Named turns come first, each shown by rows before and after it. Which turns, in which order, take the first row of each pair that follows to the second? Write the first one first, as in the answered first pair.
z_106:
[120 158 31 82 -29 -78 -68 153 -36 -3 16 -63 148 41 -7 -21 -149 68 50 49 -1 -126 51 -82 -88 -20 -75 43 -6 -66 62 30 -47 224 287 34 -30 108 79 58 -190 108 -202 40 12 56 -26] -> [110 171 18 102 -91 -53 -92 146 -58 -1 -4 -98 145 111 -48 -32 -149 80 -5 22 -14 -99 53 -162 -94 6 -3 0 56 -19 89 56 -52 189 334 4 -69 128 16 83 -170 102 -151 0 29 74 -40]
[38 27 -57 168 -166 142 -117 35 72 -6 -50 -54 47 36 -124 39 -39 30 -49 -5 110 -41 27 -90 -91 11 12 56 102 -77 63 67 -61 163 164 -234 39 32 -188 178 -166 329 52 -27 23 -82 -20] -> [53 -12 -55 186 -131 151 -121 -21 47 -48 -119 -75 -24 31 -89 -4 -35 65 -53 2 77 3 21 -67 -25 62 97 -1 156 -28 80 65 -112 108 180 -190 5 9 -269 134 -115 212 129 -133 -53 -43 -63]
[47 15 -64 -21 24 85 51 79 34 -17 -168 34 22 37 54 -171 -105 -44 150 -62 -101 -98 26 45 17 119 -145 39 18 137 105 22 -82 81 158 53 28 -24 -77 -3 -40 -102 104 -42 -168 49 -88] -> [79 49 -52 -55 22 39 76 93 62 11 -106 43 37 25 95 -167 -102 -63 198 -59 -79 -113 24 80 24 82 -175 53 -45 98 59 -26 -79 120 141 97 42 25 -30 -13 -76 -93 69 -6 -179 37 -55]
[-177 123 -153 56 -84 139 -17 -3 154 -16 -172 -104 -94 131 148 53 86 -292 -46 6 -29 -107 49 -7 -166 -18 -118 52 21 13 22 -44 60 -128 143 -15 269 3 -43 77 46 65 49 -43 34 124 63] -> [-187 128 -127 29 -64 116 -7 27 154 -46 -178 -112 -85 123 133 47 56 -264 -35 35 -38 -86 68 -30 -130 -9 -115 49 10 38 51 -60 35 -144 130 6 305 15 -42 50 111 49 57 -37 40 142 68]
z_694:
[-118 -66 -92 23 89 90 -67 -18 -43 -52 -77 -58 -40 -83 -31 -54 5 -103 43 -76 -88 -7 -145 -43 -11 48 36 -82 -67 40 -4 4 -82 -114 27 -88 66 98 -165 -66 0 -85 124 -182 -180 -5 7] -> [-131 85 75 49 159 -35 -242 14 -120 -66 -28 -129 23 -76 37 -38 11 30 70 103 32 26 -30 -2 -85 8 9 -101 -58 7 26 4 -157 2 40 46 -31 92 -87 -104 25 -100 8 -182 -147 -13 -42]
[-72 -36 -221 -196 16 -30 193 -89 113 137 -155 -55 125 -213 37 -84 85 -225 26 -41 -20 -8 -136 236 -80 -51 208 -24 -161 45 -60 -17 25 -101 -366 -72 249 -48 138 -103 -95 -87 158 -65 -201 -113 294] -> [-116 138 -35 -205 127 -202 -83 -157 -33 59 -84 -180 207 -194 25 -23 158 -63 -7 145 61 28 -124 238 -105 -53 290 -91 -120 -85 -43 47 -20 -54 -396 91 181 1 173 -164 -53 -110 14 -124 -116 -119 283]
[64 81 -53 -144 -45 24 -77 93 56 27 103 74 47 55 -41 -5 47 -81 112 -3 -27 -192 -232 7 39 -89 -78 79 -41 -195 -57 56 51 103 -11 -38 202 29 9 42 -61 100 -317 195 -56 -27 94] -> [59 69 -37 -136 -70 -8 -121 41 56 18 138 40 65 33 -21 10 79 -54 120 11 -4 -188 -253 3 39 -84 -105 64 -22 -191 -67 66 16 99 -53 -19 193 74 15 4 -42 82 -360 179 -55 -31 121]
z_89:
[43 -192 -135 115 -137 104 73 56 -17 0 -2 -31 -52 142 -116 94 -53 -102 -147 -93 -20 63 -31 -19 -106 60 113 12 105 1 -49 -20 10 -66 21 -90 -121 -31 14 104 5 31 155 -84 179 40 -18] -> [-21 -13 140 -11 -9 -82 -25 43 -126 61 69 -83 -20 -36 26 84 99 -4 13 112 152 45 -45 188 -80 -54 11 43 -20 -180 -99 -57 16 -57 -214 142 -55 2 186 -47 117 -33 -65 89 140 -78 37]
[8 37 41 -106 20 -27 -85 24 -8 -40 19 -63 57 -53 -39 49 58 8 25 81 -13 18 83 -64 1 1 31 -37 -13 -22 32 -9 -50 2 6 39 95 24 -7 43 35 -42 -41 49 157 -42 -45] -> [10 45 -32 -83 1 11 -5 42 -7 -47 -44 -6 65 -49 0 -2 -6 10 103 -3 -47 -71 86 -88 9 -2 7 22 -66 41 70 -4 -50 51 78 15 128 47 -58 41 22 -64 49 46 48 -30 -70]
[95 6 208 120 -8 100 99 169 256 132 32 -130 -62 5 -127 33 -6 -50 -18 -21 -71 -85 -97 -34 -113 144 18 73 -80 -203 5 -32 -34 -4 -151 11 21 90 51 -277 82 237 116 -31 126 -132 -35] -> [93 49 165 111 -14 74 143 200 252 112 10 -162 -88 -26 -116 -18 -7 -63 12 -77 -22 -98 -100 -10 -124 140 -28 91 -70 -199 34 -34 -42 59 -113 -43 31 52 45 -260 18 180 141 7 76 -149 -20]
z_447:
[13 0 -94 99 -66 22 -16 25 21 52 54 67 69 85 -128 28 -60 -37 30 -112 -78 -138 -125 -116 34 -72 -35 109 3 -47 -55 45 36 71 79 -85 78 167 -40 105 -113 146 -140 49 25 101 55] -> [68 42 -56 120 -77 -44 -28 23 -6 48 65 8 113 74 -115 20 -59 13 30 -40 -57 -135 -99 -110 -24 -69 -48 91 -6 -41 -41 78 1 125 99 -32 38 158 16 108 -100 119 -176 73 17 70 8]
[72 45 -201 2 -97 259 -44 20 161 -110 19 30 -27 64 -107 72 -11 53 -98 141 65 -5 -143 -78 -135 47 66 70 -49 16 -25 -42 115 144 -63 -295 -64 -164 -135 74 44 210 -65 40 323 -166 -82] -> [33 143 -159 27 -73 238 -116 45 133 -132 34 -26 -11 93 -103 108 0 63 -71 226 103 -7 -108 -81 -172 45 109 82 -21 -22 -21 -78 61 210 -29 -290 -66 -170 -93 99 33 210 -118 45 345 -158 -101]
[41 -19 -131 101 -75 72 42 43 85 90 26 1 -26 78 -20 51 -33 -72 37 -75 -114 -96 -44 -111 -57 -21 -29 69 20 21 -27 26 52 113 241 -96 45 46 18 119 -101 110 -157 96 -4 -5 69] -> [9 -21 -101 71 -66 55 -6 -22 51 99 38 -28 62 54 -68 92 28 -69 4 -39 -58 -58 -124 -142 -10 -71 -40 40 41 -78 -91 78 67 90 141 -52 72 113 59 83 -88 161 -194 89 62 -16 127]
[5 88 76 -5 47 -53 6 129 -60 5 -66 34 19 12 55 -26 -120 63 138 16 16 37 105 44 -76 -67 -62 73 -32 133 107 -79 -120 119 115 -3 -45 -58 69 -28 22 -85 -8 99 -164 -15 -73] -> [-85 -78 -80 -83 26 84 159 -5 43 -6 -24 100 -81 -88 -49 5 76 -85 72 -100 -24 50 -155 100 29 -95 0 37 -38 5 -26 -17 46 -108 -122 -64 124 -9 11 -7 52 -29 58 87 -203 -11 78]
Now pairs of rows:
(2 to 3 turns a pair)
[309 -154 -17 95 -78 -3 -1 81 57 8 -135 186 -26 48 -49 -93 -74 -44 103 -38 -18 -110 159 58 -93 -12 -194 91 -169 -33 -3 -59 49 7 73 -57 -117 93 61 100 -57 166 20 -31 207 25 85] -> [277 -152 -59 58 -58 19 62 60 108 -18 -123 202 -47 18 -99 -83 -30 -88 85 -73 -22 -82 74 90 -27 -20 -171 66 -163 -102 -19 -26 96 -74 13 -79 -64 109 94 82 -12 177 28 -36 192 27 127]
z_447, z_447, z_447
[25 132 52 42 -176 99 127 69 -45 70 -99 15 155 81 -40 -205 -179 -221 307 3 -82 -181 113 -204 48 161 -36 45 -178 40 63 -41 -179 209 86 47 116 228 -198 33 -205 -133 -33 -192 -191 -124 86] -> [-16 59 -20 27 -186 182 155 28 8 52 -79 69 144 47 -118 -201 -95 -291 277 -59 -95 -148 15 -196 98 161 -3 60 -209 17 33 -18 -88 113 -22 22 211 241 -219 30 -167 -116 7 -238 -178 -149 169]
z_447, z_447, z_447
[121 167 -330 5 -123 88 38 6 107 -149 89 -84 46 -60 -250 -133 -319 -84 131 -155 -22 -380 -34 -29 -52 -194 29 106 -92 -70 -26 -35 121 136 96 -246 195 -128 14 138 -222 155 -212 42 -75 171 -53] -> [72 135 -314 21 -102 101 33 -33 95 -144 129 -85 63 -61 -288 -74 -202 -98 120 -185 21 -354 -131 -11 -31 -211 47 70 -73 -103 -73 -6 140 75 -1 -223 196 -107 30 161 -194 169 -263 0 -61 169 -2]
z_447, z_447, z_447
[3 -351 -44 92 -29 185 108 121 124 -124 55 -163 -48 -30 89 -42 -180 95 -140 -71 94 151 42 -138 -164 7 3 130 176 64 180 1 68 60 61 109 -16 -149 56 103 -56 -67 142 194 248 4 -30] -> [-74 -306 46 -56 51 77 100 31 93 -147 174 -175 -58 -133 70 -26 -24 79 -131 12 180 154 -73 13 -91 -43 16 97 111 -87 113 35 183 -11 -183 190 84 -122 133 6 13 -62 15 238 289 -48 66]
z_89, z_447, z_447
[3 23 -175 -1 -39 81 29 -72 87 -114 -96 6 -83 20 -156 -46 32 -129 6 -122 -88 -128 -116 -22 48 90 -42 -40 23 48 12 74 71 2 21 6 119 77 -107 -36 -26 -1 77 -95 -75 33 80] -> [26 82 -62 70 -12 -33 -191 -92 13 -178 -62 -118 -16 117 -129 -1 24 27 -53 33 -77 -46 -9 -92 -49 99 64 -122 106 45 61 82 -21 50 113 87 -17 95 -122 -53 -4 -16 29 -141 19 52 3]
z_694, z_89, z_89
